In the data rows, the value 128 means zero.
Here are some points, one per row:
[113 135 173 140 255  70  52 140  79  84  77 110 151  63  64 107 101 115
 203 107  86  56 160  66  75 109 105 102 118  82  73  38]
[143 163  85 107 165 141  73 155 162 156 168 107 222  22  50 117 120 111
 103 204 124 139 178 100 123 123 100 134 118 116 109 216]
[153 155  80 127 150 218 147 181 162 221 133 157 178 149 139 145 130 167
  97  91 178  89 147 168 159 211 188 129 152 164 153 117]
[108 206 137 114 119  96  31 248  79  64 160  88  88  98  63  59  75  80
  76  97  90  59  45  96  62 100 154 214  81 144  43 129]
[169 113 187 153 138 166 154 197 190 168 175 133 130 136 150  91 181 182
 110 131 167 181 172 112 146 153 113  99 140 154 162 171]
[112 101 151 194  81 105 152 225 168 135  75 125 148  53 123 139 104 132
  97 169 207 155  79 153 131 156 255 113 100 111 183 168]
[116  88 120 144  90  50 162 154  38 137  88 158  96 197 139 114 158 217
 114  96 113 135 132  72 140 111  92  96 186  92 155 137]
[ 80 200 176 100 150 136  83 138 118 111 115  93 118  72  51  68  43  54
 129 108 117  64  85  47  88  83 137 203  62 139  53 139]
[106 125 132 122  96  75 202 192 151 159 111 175  86 156 179 154 115 113
 113 143 111 157  96 135 184  90 146  77  75 139 129 102]
[187 105  75 114 109 117 159 178 134 219 125 172  96 219 189 160 110 141
 119 145 156 132 134 135 110 129 126 105 106 121 166 195]
[128 137 212 118 114 219 145 132 173 143 158 148 146 218 180 159 134 171
 127 124 117 194 126 117 172 161 112  94 126 129 184  75]
[106 156 137 145  86  97 116 112  71  89 191  90  56  74 113 109  97  53
  75  94 160  63 102 207  46  92 170 183 136 180  55 100]
[114 179  71 144 143 208 121 181 173 106  74 125 138 153 141 112 179 197
 143 116  82 106 169 169  96  88 144 194 135 157 187  77]
[104 140 106 161 118 129 115 109 138 149  77 109 105 100 158 107 162 101
 170  85  92 157 129 128 161  93  86  90 197 162 117  64]
[123 181 167 170 201 121 125 148 101 137 171 113 171 141 119 108 173 112
 146 117 134 115 145 128 118 148 126 187 108 140  87 183]
[ 76 145 188 135 122 255  93   0  98  83 113  96 121 145  83  84 112 122
 107 142 157 103 101 125  70  86 149 213  96 173  99 136]
[111  88 218  93  88  82 127  90 134 105 154 220 101 107 192 197 149 158
  91 100 123 115  72 132  59 116 105  92 109 113 115 156]
[101 206  50 117 104 135  82  75  90  29 142  70 108  51 105  84   0  71
  87  60 158  63 110 103  79  90 113 218  79 129  94 102]
[ 97 126 149 222  79  89 100 110 101 104 232 159 121 173 166 244 128 142
  96 127 124 105 110 163 158  94 134 150 112 172 126  54]
[100 141 179 189 108 172  99 124 130 188  12 124 178 131 124 104 129 117
 164 174  83 133 233  77  87  56  95 144 141 139 182  57]
[109 136 153 132 103 181 192  95 117  81  52 101 190  77 162 143 136  87
  80 231 157 146 157 110 168 181 230 163  83 157 133 187]
[ 90 102  94 161 131 122 190 134 131 164  42 137 129 111 149 150 164 157
  86 219 187 151 146 157 150 100 165 160  79 108 198 147]
[111 125 123 137 116 156 131 133 170 118  59 117  66 121  93 202 158  84
 129 100 205  88  73 210 133 148 216 108 109 113 111  95]
[179 160  62 153 132 156  98 187 160 132 135 136 144 178 133 173 155 125
 140 150 174 214 114 170 122 182 194 127 111 127 161 194]
[144 141 118 173 129 198 151 162 192 144 191 139 166 157  98 117 180 183
 102 195 163 150 166 114 151 154 157 145 114 161 125 168]
[102  77 112 123  88 255 173 142  82 142 196 155  98 169 172 102 164 163
 146 112  92 109 122  80 213 129  65  94 178  71  85  61]
[ 90  66 100   2  71 159 154 255  51  39 133 221  64  89 104 160  42 107
  76 112 101  44  47 130  65 149  89  83 104  13  88  64]
[ 83  61 167 118 108 190 104  88 165 153 113 143  90 105 142 172 183 102
  85  96 147 136 109 203 154 109 198 129  56 126 112  64]
[188  31 177  46 142 107 111 134 111  94 107  70 195 100  83  91  45 167
 185 146  66 143 199  68  76 156  92  88 135  64  76 164]
[125 149  63 154 147 169 216 187 158 203 161  87 100 175 130 195 171 151
 141 129 124 158  87 137 104  86 101 140 199 142 108 114]
[ 89  78 131  66 105 172 183  48 104 137 172 203 112 108 176 193  42 153
  70 109 136  83 100 112 120  99 132  82  78  81 102 152]
[140  87 107 146 120 169 124 163 176 105  70 205  86 139 142 135  89 186
 104  97 125 192 155 148 195 158 101 103 108  95 119 119]
[115 145 176  51 123 103 150  89 102 157  36 124 124 193 177 132 157 189
 142 152 117 190 149 118 227 169 101 117 132  98 162 126]
[255 131 178 136 185 139 117  48 154  82 139 115 111 123  93 129 171 119
 118 117 129 149  82 148 131 186  80  90 196 105 211  12]
[142 108  90 155 149  75 145 108 132 126 110 101 141 158 131  82 148 160
 171 164  83 144 200  95 111 111 130  97 166  90 153 192]
[108 188 159 187 181 174 134 128 120 128 114 119 113 101 125 109  96 123
 199 154 107 158 134  79  77  98 121 146 133 185 142 102]
[110  97  68 156  93  81 136  89 208 141 119 135 117  63 192 124 174 129
 134 242 209  85  93 132 136 170 213 139  77 111 121  75]
[152 138 255 165 144  59 142 124 134 160 209 102 109 136 159 150 145 135
 108 128 216 144  76 221  94 148 205 134 102  89 166  70]
[140 107  83 102 145  43 157 131 136 163 164 114 125 149 124 124 162 150
 155 113  94 164 181 110 185 101 122 125 152 165 200  58]
[197  84 251  82 141 111 134  69 110 165 195  97 129 133 114 107 127 155
 167 139  88 157 173 119 132 195 118 121 180  81 154 189]
[117 172 111 151 178  63 131 137 191 100 200 106 178 152 110 106  85 151
 151 124 140 118 147 124  55 136 128 184 138 147 125 101]
[220  61 141  78 136 143 121  83 136 104  82 140 100 159 154  92  89 142
 185  92  97 152 103  76 169 142  99 117 220 104 130  92]
[105 194 115 138 100 111  87 121 138 119 195  97 151  95 104 113 143 108
 155 113 104 144 136 150 113  85 125 209 118 116 154 144]
[122 137 159 168 185 153  96 189  66  82 181 109  99 102  98 118 117 123
 211 103  94 130 129 135 158 102 116 100 207 178 143 185]
[128 106 165  57  58  80 127  16  65  80 132 239  87  89 116 109  85 156
  57 102  57  97  89  69 126 161  91  65  59  33  91 192]
[113 137  35 143 152 182 119 122 153 144  60 107 138 198 142 141 182 101
 104 174 132 175  99 172 162 113 122 196 124 137 146 179]
[129 160 101 123  87  56 133 154 143 151 125 141 172 103 175 139 175 144
 112 183 224 187 161 136 136 180 177 163  97 129 120 168]
[120  70 112  71  75 174 118  20  92  67 179 210 123 134  59 230  80  89
  99  75 191  78  61 205 126 109 188  87  89  78  72 206]
[105 131 189 191  88  94 182 159 128 125 133  98 129 121  64 104 150 125
  78 118 113 156 109 122 147  67 101 218 110 191 122 160]
[125 146  89 130 174  89  62 127 125 184 212 113 113 151 138  98  91  83
 205 127  91 102 127 110 152  78 119 111 210 137  98 183]
[102 164 146 147  88 111  82  25 111  84  85 107  92 117 111  79  90  60
 116  70 123  90  90 173 109 104 158 127 116 255  72  95]
[142  94 116  88 178  73  95 242  74  77 139  94 255  68 102  62 108  76
 106 239 111 109 172 110  85 131  89  98  76 113  84  85]
[117 155 132 138 172  92 141  55 144 136 120 112 103 147  67 106 133  76
 192  77  83  84 139 117 108 122  99 114 213 166 153 210]
[153  99  53 117 124  70 163  75 147 197  19 180 137 147 153 118 146 120
 122  87 149 146 100 154 167 184 107 102 125 129 188  25]
[156 142 135  41 136  53 117 162 235 132 152 129 168 170 154 132 169 114
 110 197 172 148 170 120 162 157 151 144 125 176 152  33]
[ 84  92  51 133  95 174  99 141 136 108 142  88 117 187 197 134 168 132
 100  76  99 116  78  77 148  62  94  93 162 127 174 170]
[ 99 178 107 137 193 130 100 115  88  97  71 131 184  68 108  88 113  87
 166 135 116 100 123  77 107  90  87 196 110 176  99 178]
[255 113 124 149 108 107 144 102 158 157  45 127 140 135 120 139 148 175
 127 171 104  92 150 109 145 255  97 103 108  99 114 160]
[ 42 108 211 168 114   3 161 114 219  84 183 147 126 177 186 167 154 172
 120 131 133 116 133 152 199 141 113 110 101 140 145 167]
[ 79  81   0 150 106  46 157  75 121 141 126 124 110 101 134 203 100 160
  88  61 112 147  50 170 145  76 136 126 105 127  88 135]
[166  79  17  78 128 134 142 106  64 175 200 125 119 157 118  95 119 199
 155 131  71 184 163  96 147 216 113 110 177  74 128  18]
[159  98 120 101 116  46 190 159 165 114 111 175  95 152 167 153  76 160
 130 132  82 141 141 133 216 159 108 120 156 107 172 207]
[140 163  90 125 149  18 124 119 112 123 155 119 210 133  55 126 204 129
 155 164 130 140 166  66 116 103 136 141 133 114 132  58]
[ 62  84 113 154  70  98 105 146 125  96  92  76  72 147 132 140 110  98
 109  65 150 102 118 116 147  91  88  98 119 174 146 107]
[ 99 153 137 185  73 115  60 136  82 138  12 104 109 144 125 115 105  82
 138  86 170 113 115 181 119 101 125 163 120 198  63 145]
[197 111 186  93 221 159 106 170  76 109 106  73 181 102 108  97 141  79
 163  97 119  77 206  74 105  93  98  91 120  41  99 152]
[215 109  69  49 146 196 131 134 100 103 172  61 229  82  92  85 123 176
 161 216  71  75 166 110  86 177  73  55  74 105 131 139]
[ 95 144  52 162 103 150  64 136 104  97 234 102  52 111 142 176 144  67
  93 107 152  93 134 161 123 110 142 154 109 212 180 166]
[ 71  65  75  94  99 172 170 106 155  68  95 215 100 106 183 161 158  79
  56 105 107 136 105 127  64 137 129  74  84 104  96 123]
[167 107 119  66 189 119  76 104  80 120  89  83 114  91 131 100 138 190
 184 120 110 136 155  99 101 112  98  86 190 106 138 213]
[ 90 145 195 141 165 145  60 115  99 146 152 113 111 152  99 110 133  74
 201  98  95 155 129 138  85 111 101 118 210 113 148 159]
[140  89 204  64  74 176 166 244  78 221 165 211 105 109 143 113 149 123
 114  95  85 125 102 114 126 220  71  94 102 107 161 222]
[106 189 170  93 165 181 106 107 124 110  42 107  92 131  72 102 113 141
 197 102 108 133 147 129 151  90  98 100 215 152  80  98]
[133 156 199 159 122 143 164 117 144 152 154 120 117 202 130 128 127  96
 102  94 152 157 126 230 144 110 195 117 141 182  71  87]
[158 158 142 119  92 178 171 129 158 154 129 139 146  83 197 192 159 127
 131 127 173 159 136 162 175 102 164 187 121 154 120  59]
[161 211 167 197 186 122 120  76 166 207  79  98 155 134 111 153  90 157
  92 176 143 128 109 139  94 142 132 136 175 105 137 127]
[148 152  61 200 141 160 191  98 153 134 222 143 128 160 126  79 149 103
 170 150 198 193 180 125 125 144 109 122 128 111 186 141]
There is one direction along which these points spread out most. Take the direction at right angles to it along which they spread out most. Go by this last direction. How far along it is each point below, from 0 to 99? The average is 50, and the first point in the table lies past the average. One standard deviation of the points above along it is 16.
[153  99  53 117 124  70 163  75 147 197  19 180 137 147 153 118 146 120
 122  87 149 146 100 154 167 184 107 102 125 129 188  25] 48
[156 142 135  41 136  53 117 162 235 132 152 129 168 170 154 132 169 114
 110 197 172 148 170 120 162 157 151 144 125 176 152  33] 53
[111 125 123 137 116 156 131 133 170 118  59 117  66 121  93 202 158  84
 129 100 205  88  73 210 133 148 216 108 109 113 111  95] 22
[125 146  89 130 174  89  62 127 125 184 212 113 113 151 138  98  91  83
 205 127  91 102 127 110 152  78 119 111 210 137  98 183] 63
[197  84 251  82 141 111 134  69 110 165 195  97 129 133 114 107 127 155
 167 139  88 157 173 119 132 195 118 121 180  81 154 189] 76
[106 156 137 145  86  97 116 112  71  89 191  90  56  74 113 109  97  53
  75  94 160  63 102 207  46  92 170 183 136 180  55 100] 21
[104 140 106 161 118 129 115 109 138 149  77 109 105 100 158 107 162 101
 170  85  92 157 129 128 161  93  86  90 197 162 117  64] 54
[143 163  85 107 165 141  73 155 162 156 168 107 222  22  50 117 120 111
 103 204 124 139 178 100 123 123 100 134 118 116 109 216] 67
[187 105  75 114 109 117 159 178 134 219 125 172  96 219 189 160 110 141
 119 145 156 132 134 135 110 129 126 105 106 121 166 195] 49
[ 90 145 195 141 165 145  60 115  99 146 152 113 111 152  99 110 133  74
 201  98  95 155 129 138  85 111 101 118 210 113 148 159] 63
[133 156 199 159 122 143 164 117 144 152 154 120 117 202 130 128 127  96
 102  94 152 157 126 230 144 110 195 117 141 182  71  87] 33
[ 62  84 113 154  70  98 105 146 125  96  92  76  72 147 132 140 110  98
 109  65 150 102 118 116 147  91  88  98 119 174 146 107] 36
